One turn moves each row of this set onto another row. After a few examples, where does it send each row asked below?
reve: [-10  18 -15 -28 -12   5 -28 -11  -4  -2   5 -28  10  28  32]
pon: [ -2  38 -12 -27  -3   1 -10 -22   9  10  19 -18   0  16  12]
Tak: [-10   4 -26 -26  -7   2 -11 -11  14 -21   6  -5 -16  -2  43]
Zudu: [ 15  10 -12 -26 -15  -7  -4 -20  18 -25 -26 -12   5   9   5]
Kamef: [-11  27  10 -19  -9  15 -15   9   6 -18  -8 -41   1  14  -5]
Rut: [ -1  -1   1 -28  18  -2  -3  -3  20  23  11  -8 -17  -3   9]
bifu: [ 11  22   5 -25   0  30 -17  13   8  26 -19  -3   8   4  21]
resi: [  5   4   0 -22   0  13 -33 -13  13   2  23 -20 -14  -2  12]
Lovaz: [-15   5 -27  -3 -23  13 -17   9   3 -17 -24 -17  12 -10  38]
kesa: [-11  -7  -2   5 -10   3  -4   4  12  23  -5   1   5 -25  12]
zol: [  0  12  -9  -4 -20  15 -35 -11   1 -23   6 -15   3  -4  29]
Votif: [-26  11 -27  -1  -8 -10 -22  -3   8   9 -40   1  16   6   8]
mamiv: [-11  31  -5 -12   9  14 -23  20  26   9  -1  14  21   2   9]
bas: [ 14  11  -6 -38 -22  31 -15 -12  12   4 -28 -15  -1   3  -1]
Gat: [-30 -20 -18   0  -1  14 -17  -1  20   4  -6   1  15 -16  17]
Teboz: [-21   1 -15 -24   7  -5  15   5  26  17 -14   9  -6 -12   4]
serod: [-22  31   4 -23  -9   3 -18  14  -3 -30 -21 -14   3  13   3]
Numuf: [ -1  22 -10  -3  27  19  -1  -3  15   0 -18 -10  -2  12 -17]
bodil: [  4  24   8  -4  13  17   0   2  11  -1  -8 -36   2  18  -4]
beke: [  2   4 -22 -24   6 -22 -13  11  27 -20 -20 -32  14   8  17]
Fere: [-20  13 -25 -23   9  -1 -29  26  39  -7  -2 -17  18   1  -1]
bomog: [-14  14 -23 -20  28  18 -14  14   6  -4 -35  -9  -5   8 -12]
Sefil: [-32  -1 -33 -16 -14  10   4  15  19   1 -33  -5   7 -16  15]
vom: [ -8  31 -22 -26   4   1  -5 -11  21  31   0 -22  -7  -4  -8]
Rar: [-29   6 -28 -19 -21   6 -39  -5   1  -5 -21 -16  16  20  16]
Lozas: [-25 -18 -29 -15   4  12 -19  -3  17 -12  -3 -11   3  -3  41]
fut: [-18  21 -11 -26  15   4 -16  23  -7 -17 -38  -9   0  11  10]
lerud: [ -1  13 -17 -30 -23   4  -7  -6  12  -4  10 -10 -29 -17  20]
ziza: [  0   5  -5 -16 -19   4  -4   6   9  24   2 -15 -18 -27  14]
kupem: [-14  19 -26 -10   8 -12  -8   2  16  34 -33 -15   3  -6   4]

Rut moves to resi
pon moves to reve
Zudu moves to beke
And these:
Lozas moves to Gat
fut moves to bomog

One turn moves each row of this set onto another row. After a few examples, where does it send each row asked below?
B: [  0  -5  17 -14   1  -4  10 -15 -10   2  -5  23 -14  16  24 -16  -2  25
  27  26  17  -9  42  26]
N: [-22   6  39   0 -11 -19 -11  14 -26  -1  36  15  10  28   5   8  31  15
  12  -1  -1  11  38  13]
U: [-47  26   3  10 -21 -27  -4  14 -17 -13  13  27  -6   1  16 -16   9   1
  26  10  22  30  27   9]
Q: [-19  -6  18  -7  -9 -18  12   0 -16  -2   7  13   3  23  11  35   3   7
  57  -4   8  16  28  14]
F: [-10  -5  48  -3 -15 -18  -5  -2 -32 -11   0  11   5   9  28  19  28  11
  11   2  16  -3  47   9]
G: [-39  11  -7  11 -22 -31   6 -42 -21  -4  15   6   4  -1  21   2 -14  15
  21  -4   7   3  18  -2]
K: [-10   3  14 -12  -4  -6 -46 -25 -25   0  38  15  -7  -1  18   1  28  10
  18   3  14  -2   1  10]
X: [-20  14   1 -19   1 -23 -19  12 -34 -35   3  19  -5  33  19  -3  11 -16
  20   5  26  13  -4  31]
H: [ -3  16   6 -18  17 -22 -25 -36 -22 -25  23   9  -8   5  26  -3  -5  10
   8 -12  24  12   0   4]
Y: [-20   3   3   5  -2   5 -11   2 -11 -27  19   1   7  30  24  -4 -17   3
   8  -5  31 -37  19  14]
E: [ -6   5   2 -12 -17 -21 -23  -3 -36 -26   1  15   2  28  14   3  -5  13
  13   5  29   4 -28   4]
Z: [-42   6  32  -8  -7 -32  12   7 -10 -14   8  37 -14   7  14 -31  -2  13
   6 -13   5  14  30  18]
P: [-34   0 -19  -4 -32 -22  22 -26 -17 -21  -2  20   4   1   9  -4   6   9
  15   4  22  17  30  19]
T: [ -8 -10   9   3  16   0 -23  -8 -10  -1   6  21 -14   7  25 -22  -5  19
  16 -20  -8 -18  29  21]
V: [-23 -22   8  -7  -9 -41  -3 -19   1   1  15  21  10  14  37 -11 -16  -7
   4 -14  20  15  27  21]
M: [-12  26  12 -10 -28 -22  -4   2 -15  -2   7  34   8   6 -22  28   1   7
  18  -3  16   2  10  20]
D: [ -8  -8  -5 -17  -4   5 -12  13   6  16  20  13  -8  23   8 -19 -11   8
  11  -8  -4 -11  14   7]
W: [-23  -1  -5 -21   0 -15  -1 -14 -11 -28  -3  11  -3  20  34 -18  13  43
  23  14  28 -22  17  10]
R: [-26   1  25   9 -11  -3 -23  -6 -25  -5   3  -6 -17  24   8  -4  26 -18
  20   2  25  10  -2  -5]
A: [-20   3  23 -22 -12 -14 -25  22 -22   4  17  -2  14   5 -15  17  -2  19
   3   2  21 -11  19   6]

B moves to U
M moves to K
Q moves to R
And these:
D moves to G
P moves to N

One turn moves each row of this set onto another row. After a few examples, where does it send each row asked below?
nake: [-34   7 -10  16 -33  -7  -8   3   0  16   2 -33  12  28 -18  -2  24 -11
  26   3  -7  -7   7  17  -7 -29 -27  19  19 -14   4  12 -12 -11  -6  14
 -18  -5]
sedi: [-29  -9 -21  26  -4   4   6  13 -14   7  18 -37  10  -4   9 -19 -23 -26
  38   4   9  22 -11  18  40 -13 -19   0  26   9  -5  10  -7 -10  -9   1
 -12  -2]
vubu: [-29 -29  -5 -31 -20 -16   8   0   8  10  -8 -25   2   2  10  -4 -10  -5
  33 -14 -11  -5  13   4   4 -10   4 -40  25  -3 -36  12 -16 -13 -14 -29
  32   2]
Ged: [ -4 -51 -28   1   6   1  18  15 -18  42   2 -15  27   5  -4 -31   5 -11
  27  -4   7 -12  15  27   5 -30  -2 -28  22  10  -7  25 -18  -4 -13  -3
 -14   6]
Zosuz: [-20 -32   0 -24  18 -16  14  -3  -5  20  -1  -8  13   4  21   1  21  -4
   5 -17   6  -2  15  12  38 -11 -27  -8  21 -19 -24  29  -5   0 -15 -10
  27  13]
lal: [ -1 -22 -23   6   1   0  -5   9   3   5   3 -28   2  -4 -11  23   0   0
   0   4  12  22  -3   4   2 -12 -15 -19  27 -23   5  23 -23  -9 -16  -5
 -12  41]
gib: [-11 -30 -38   9   2  -9  15 -13 -10  -4  21 -30   9  -6 -22   9   5 -17
  56 -12   1 -19  10  20  -2 -35   8 -31  33   4 -10  21 -15 -13   0   3
  14  22]
Reni: [-21 -47  -7   3   3  -2  27  25  20   4   2 -31   4  14   6 -20  16 -18
  22   8   7  -5   4 -16  32 -14   4 -27  11   3 -42   6 -12  -3   1 -16
  -8 -12]
tesug: [-11 -21 -38  -8 -27 -21  28   3  16  -2  10 -24  -5  -4  -3   1  34   6
  61 -14  -2 -10  25  17  18 -12  -3  -8 -17 -18 -17   8 -13  -1 -30  -4
  11  -7]
raf: [ -7 -17 -20  14  -5  -7   3   4   9  17  -7 -30  17  25  -9  -1  -7  -5
  54 -21  13 -11   0  -4  14 -17 -30 -21  14  -1  19  42 -12   1  13  -9
  19  16]
mifis: [-45  -2 -32  -4   9 -14   9  12 -10  18   7 -19   9   5  -6  -9  34  10
  43   5  -3  14 -15  40  20 -21 -22 -23   6 -17  -8  31  -6 -12 -40  -5
 -24  -3]
lizif: [-22 -18  -6 -10  -6  28  10  -3  -4 -24  12 -29   5  29  14  -4  11  20
   8   8 -15   7 -14  13  18 -13 -14   9   5 -19 -27   1  -4  -5 -16 -18
 -15   6]
gitut: [-28 -10 -20  24 -12   8  11   9 -11  10   8 -39   7  -7  10 -18 -34 -20
  30  13  16  24 -16  19  35 -19 -26 -11  27   0 -10  16 -15  -7  -7  -3
  -7  -9]
Navop: [-23 -25  -3  -8  -6  23  10 -10   0 -21   0 -38  10  32  12  12  -1  17
   6   9 -11   7 -13  18  18 -21 -11   7   5 -17 -32   6   0  -6  -6 -19
 -13   7]
paze: [-18 -26 -52 -10 -25  -6  12 -13   7  -7   4 -20  31   7   0   4   9  -8
  35  18   9 -19  -3  33   2  -7 -20 -13  16 -21 -24  39 -38 -11   0 -19
  21  21]
rof: [-23 -13 -17   9   7   5  -3  -6   5  20   5 -26  27   8   7  12  38  12
  34  -4 -31 -22  18  30  26 -16   9   5  -3  -6 -22  35 -25  -8 -12  -5
   5 -11]
Kap: [-18 -25  -2   0 -22 -10   9 -17  25   4  37   0   1  -1  -3 -24  17 -15
  42 -11  14  -2  -2  -1  -7   9  -5 -13  19  -3  -6   5 -22 -18   2 -25
  12  10]
Sot: [-36   1 -13  18 -42   3   1   2  -1  18   0 -33  10  27 -20 -13  30 -10
  26   2 -10  -6  10   9  -9 -18 -32  18  17 -19   4  12 -18  -3  -2   4
  -8 -13]
kopa: [-28 -20  -6   1 -15 -30  28   2  24   3   1  -9  26   4  -4   1  -3 -14
  52 -10   1 -21  -6  48  23 -15  13  -7   4  -1 -32  -1 -24 -12 -21  -5
 -16  13]
kavak: [-19 -42 -10  17   8 -10  29  -2  27  16 -15 -25   9   3   0   7  38  12
  39  -1  11 -13  20  11   1 -36 -34  -7  -1  -8  15   3 -18 -22 -18 -12
   4  -1]
mar: [-18 -27  21   7 -24   2  19  -1   2  14  -9 -13  10   4 -10 -26  16  -1
  25   4   1  15  -6 -14  12 -42  -5 -10  23 -32 -24  18 -21 -30 -42 -13
  -6  -1]

mar moves to mifis
gitut moves to lizif
And these:
Ged moves to Zosuz
tesug moves to gib
rof moves to raf
kopa moves to paze
Navop moves to Sot

One turn moves each row of this set onto another row. After a few examples, where does it send each row asked below?
futod: [-12   6  -9 -21 -28 -13  -2 -13   1 -17   0 -10 -25  16  -1   1  -8   2
 -14 -12  10   1  16  -4  -7 -10  18 -12  29 -15   5  -6   8  -3  17   1
  18   8   7  11 -17  39   1   4]
sug: [ -9   8 -17 -23 -25  -8   1 -16  -4 -24   1  -9 -17  16  -3   4  -8   3
 -21 -18   5   1  20  -4  -6 -15  19  -2  29 -10   5  -1   5 -10  14  -2
  10   1   9   7 -18  34  -4   1]
tev: [-26   9 -17  11   6   7 -27  17   2 -10 -17   1 -21  13 -19   8 -15   9
 -14 -17  11  33   5   7 -27  -9  24  13   3  10  23   8 -16  -3  -1  11
   9  -8 -16  -1  16   8   5  -8]
tari: [  4  -4  10   3 -19  24 -10   9  10  -2   3  -8 -30  -8  -9  -6 -24  -3
  10   2   9  16  -4   4  -5  -8  14  19  34  17 -17   6 -15  19   8   5
  -4 -26  10   6  18   3  10  -2]
Pim: [ 10 -17   6  -3  27  11   2 -11   5  -1  22   2 -14  -4  23  20  11   4
   4  18 -19  -8 -28   5 -37   3 -31   2 -25  -2   0   2  15  12   0   0
  11  12  23  -1 -20  -9   8  19]
vakes: [-29  14 -15   9   5   4 -24  17   0  -4 -17   0 -28   9 -20  10  -9  16
 -13 -12  20  33   2  14 -24  -3  26   1  -1   5  25   4  -9   2  -3  13
  17   1 -17  -3  20  10  10  -6]
bada: [  1 -16   1  -8  25   1   7 -13   7   3  17  -7 -13   3  27  28  15   4
 -13  13 -14  -9 -24  11 -36  10 -23 -10 -27  -3   4   2  22  11  -7   5
  13  18  22  -2 -18  -7  -1  21]
vupa: [ 13  -9  -6  -4  32  15  11 -18  -3  -6  21  -2  -4  -7  20  26  17   7
  -5   8 -17  -8 -23   8 -39  -2 -25   9 -25   1   1   8  11   3  -6   2
   0   8  27  -4 -18 -13   2  13]
naze: [-11  12 -17 -26 -23 -10   5 -16  -6 -19   0 -11 -22  11  -2   9   0   8
 -22 -16  16  -1  15   4  -4 -10  26 -13  25 -16   7  -5   9  -5  14   1
  14  10   9   6 -11  36   4   3]
Rolig: [-12   9 -12 -24 -27 -13   2 -14  -4 -16   0 -11 -26  12   0   5  -3   6
 -16 -13  15   1  13   0  -5  -7  22 -14  27 -17   6  -7  10  -2  15   1
  18  11   9   9 -13  36   3   3]
Terop: [  4 -12 -11  -6  27   6  13 -20   0  -5  16  -7  -2  -1  25  31  17   4
 -20   2 -22  -8 -18  12 -39   2 -19   3 -26   5   3   9  16   2 -11   4
  -1  11  23  -5 -19 -12  -9  17]
bima: [  2 -21   2  -3  21   3   0 -14  11  -4  17  -4  -9   9  26  24   7  -2
  -9   9 -29  -9 -20  -2 -41   5 -31   1 -22   4   1   9  13   6  -5   2
   8   7  20   1 -29  -8 -11  21]
Bubid: [  2 -23   5  -6  21   1   2 -10  10   2  18  -4 -15   5  28  24   9  -2
  -9  15 -21  -8 -25   3 -38   9 -30  -8 -23   0   2   3  17  10  -4   2
  12  16  20   2 -23  -8  -4  20]
fub: [  7  10  -1   0 -10  23   7   5   1   2   3 -11 -28 -18 -11   7  -8   7
   0   0  28  12  -8  23  -2  -4  32   7  25  10 -14   3  -5  20   1   8
  -8 -16  13  -1  35   0  21  -6]
Gan: [ 10 -11   2  -3  30  11   8 -14   1   3  22  -1 -12  -7  23  24  18   7
   2  16 -11  -7 -30   8 -36   3 -27  -4 -26  -5   3   3  17  12  -4   2
  10  15  26  -2 -16  -9   9  18]
tulu: [  5  -9  -6  -6  30   2  15 -19   2   1  15  -7  -7   0  27  32  19   5
 -17   6 -14 -10 -24  16 -36   6 -16  -6 -28   0   2   4  20   6 -11   4
   6  17  24  -3 -14 -10  -2  18]
podan: [  7   8  -6  -1 -12  25   5   2  -1  -4   1 -11 -22 -16 -10   3 -12   5
  -4  -7  16  14  -2  20  -4 -12  27  18  28  16 -13  10 -12  13   0   6
 -15 -25  13  -1  30  -3  13  -5]
dofu: [  6 -17  -6  -5  26   6   7 -18   5  -9  16  -5  -3   5  27  25  12   1
 -16   4 -29  -8 -16   3 -39  -2 -25   7 -22   7   1  11  10   1  -7   3
   0   7  22  -2 -25 -10 -10  17]
vuz: [  6   0   0   4 -15  26  -5   6   5  -7   3  -9 -23 -11 -10   0 -19   0
   1  -5   8  15  -1  10  -6 -14  21  23  33  18 -17  11 -17  13   3   7
 -14 -29  12   2  22   0   9  -5]
Suke: [  8   9  -9   7   5  -6  -4  -2  -7  -7   8   3  -5   4  22  23 -20 -16
   0   3  24  -7  -4  -8   5  24  -7  -1  -9 -12  -9 -30 -21   7  25   2
  17  17 -15   2  32 -20  16   8]
dudu: [ -9  13 -19 -25 -21  -7   6 -17  -8 -21   1 -11 -18   9  -3   8  -4   7
 -23 -20   9   1  19   1  -7 -14  26  -4  27 -12   3  -1   6 -10  12   2
   9   6   9   6 -14  32   1   1]
Reb: [  1   3   8  -2 -16  20   2   9   7   7   2 -11 -35 -16  -9   2 -11   5
   5   7  27  13 -13  20  -3  -1  26   2  27   8 -14   0  -4  27   5   7
   1 -14   9   3  31   3  21  -3]
Zoso: [ 11  17 -23   7  11   0   5 -10 -15 -14   8   1   7   2  20  29 -18 -13
  -8  -9  18  -6   4  -5   3  13   2  11  -7  -5 -11 -24 -26  -4  23   4
   3   8 -12  -4  34 -25  11   4]
Vak: [-28   7 -12  12   2   4 -31  19   6 -11 -16   3 -26  14 -20   5 -18   8
 -10 -10   8  33   5   3 -27  -7  19  12   3   9  23   7 -17   0   3  11
  12  -8 -16  -1  10  10   4  -5]
fiv: [-24  14 -19   9   3   6 -22  16  -1  -8 -16  -2 -21  10 -21  12 -11  13
 -17 -16  16  32   3  14 -24  -8  28   8   2   8  24   9 -13  -1  -3  12
  11  -4 -16  -5  19   8   9  -6]
Kuz: [ 10  16 -17   7   9  -5   2  -5 -12 -10   9   0   2   2  20  27 -15 -13
  -6  -4  24  -8  -1  -3   4  20   0   3  -9  -9 -10 -30 -22   2  22   4
  11  15 -14  -2  37 -23  15   7]
zuvu: [  6   3  -7   8   4  -7  -9   0  -1 -10   9   4  -3   8  22  17 -25 -20
   2   1  15  -8   0 -16   2  20 -14   6  -5 -10  -9 -28 -26   3  31   2
  16  10 -15   4  26 -19  11  11]
mit: [  2  -2  14   2 -22  19  -9  13  11   4   2  -7 -36 -11  -9  -3 -20   0
  11   9  21  13 -10  10  -4   0  17   7  30  10 -16   1  -8  26   8   7
   2 -17   9   8  24   4  15   0]
Kisig: [ 14 -13  -3  -4  31  15   5 -18   0  -7  22   0  -6  -4  23  21  11   1
  -1   8 -23  -9 -21   4 -37  -3 -29  12 -22   2  -3  10  10   2  -1   0
   1   4  24  -3 -20 -11   0  15]
zoke: [ 11 -17   2  -3  29  10   0 -15   5  -3  22   1 -10  -3  22  19  11   2
   2  16 -23  -7 -24  -1 -39  -1 -34   9 -23  -1  -3   8  10   7  -1  -1
   4   6  23   1 -21 -10   1  19]
sozav: [-30   6  -9  14  -1   3 -33  22   9  -4 -16   2 -28  15 -21   5 -17  10
  -7  -8  14  31   2   5 -26  -3  18   5   3   5  23   4 -12   4   1  12
  18  -3 -19   2  11  11   9  -5]
taduk: [ 11   5 -13  10   4  -2  -9  -2  -5 -17  10   2   2   8  21  17 -28 -21
  -2  -3   9  -6   5 -17  -1  13 -14  13  -2  -5 -11 -24 -32  -1  29   0
   8   5 -15   3  24 -23   4   9]
Zok: [-11   5 -13 -23 -26 -11  -5 -13  -2 -21   0 -10 -23  16  -1   2 -11   1
 -18 -14   4  -1  18  -6  -7 -12  17  -6  31 -13   5  -2   4  -7  15   3
  14   4   8  10 -21  35  -1   4]
Rilo: [ 12  -8  -4  -6  34  14  12 -18  -4  -2  21  -2  -8  -9  21  28  20   9
  -4  12 -14  -9 -26  12 -38   2 -23   2 -26  -3   0   5  17   9  -6   0
   5  11  28  -6 -13 -12   7  14]
Vemag: [-29   9 -10  11   2   3 -29  22   6  -4 -15   1 -31  11 -19  10 -13  12
  -9  -8  20  33  -2  10 -23  -1  22   2  -1   4  24   4  -8   5   0  11
  19   1 -16  -1  18  13  11  -5]
Sus: [ 13   9 -20   9   9  -2  -4  -8 -12 -19   7   1   8   7  21  24 -23 -17
  -8  -9  11  -7   7 -14   0  11  -7  18  -4  -1 -13 -23 -32  -5  26   2
   3   5 -14  -1  28 -24   6   4]

Kisig moves to zoke
sug moves to Zok
And these:
tari moves to mit
Suke moves to Kuz
fiv moves to tev
Terop moves to dofu

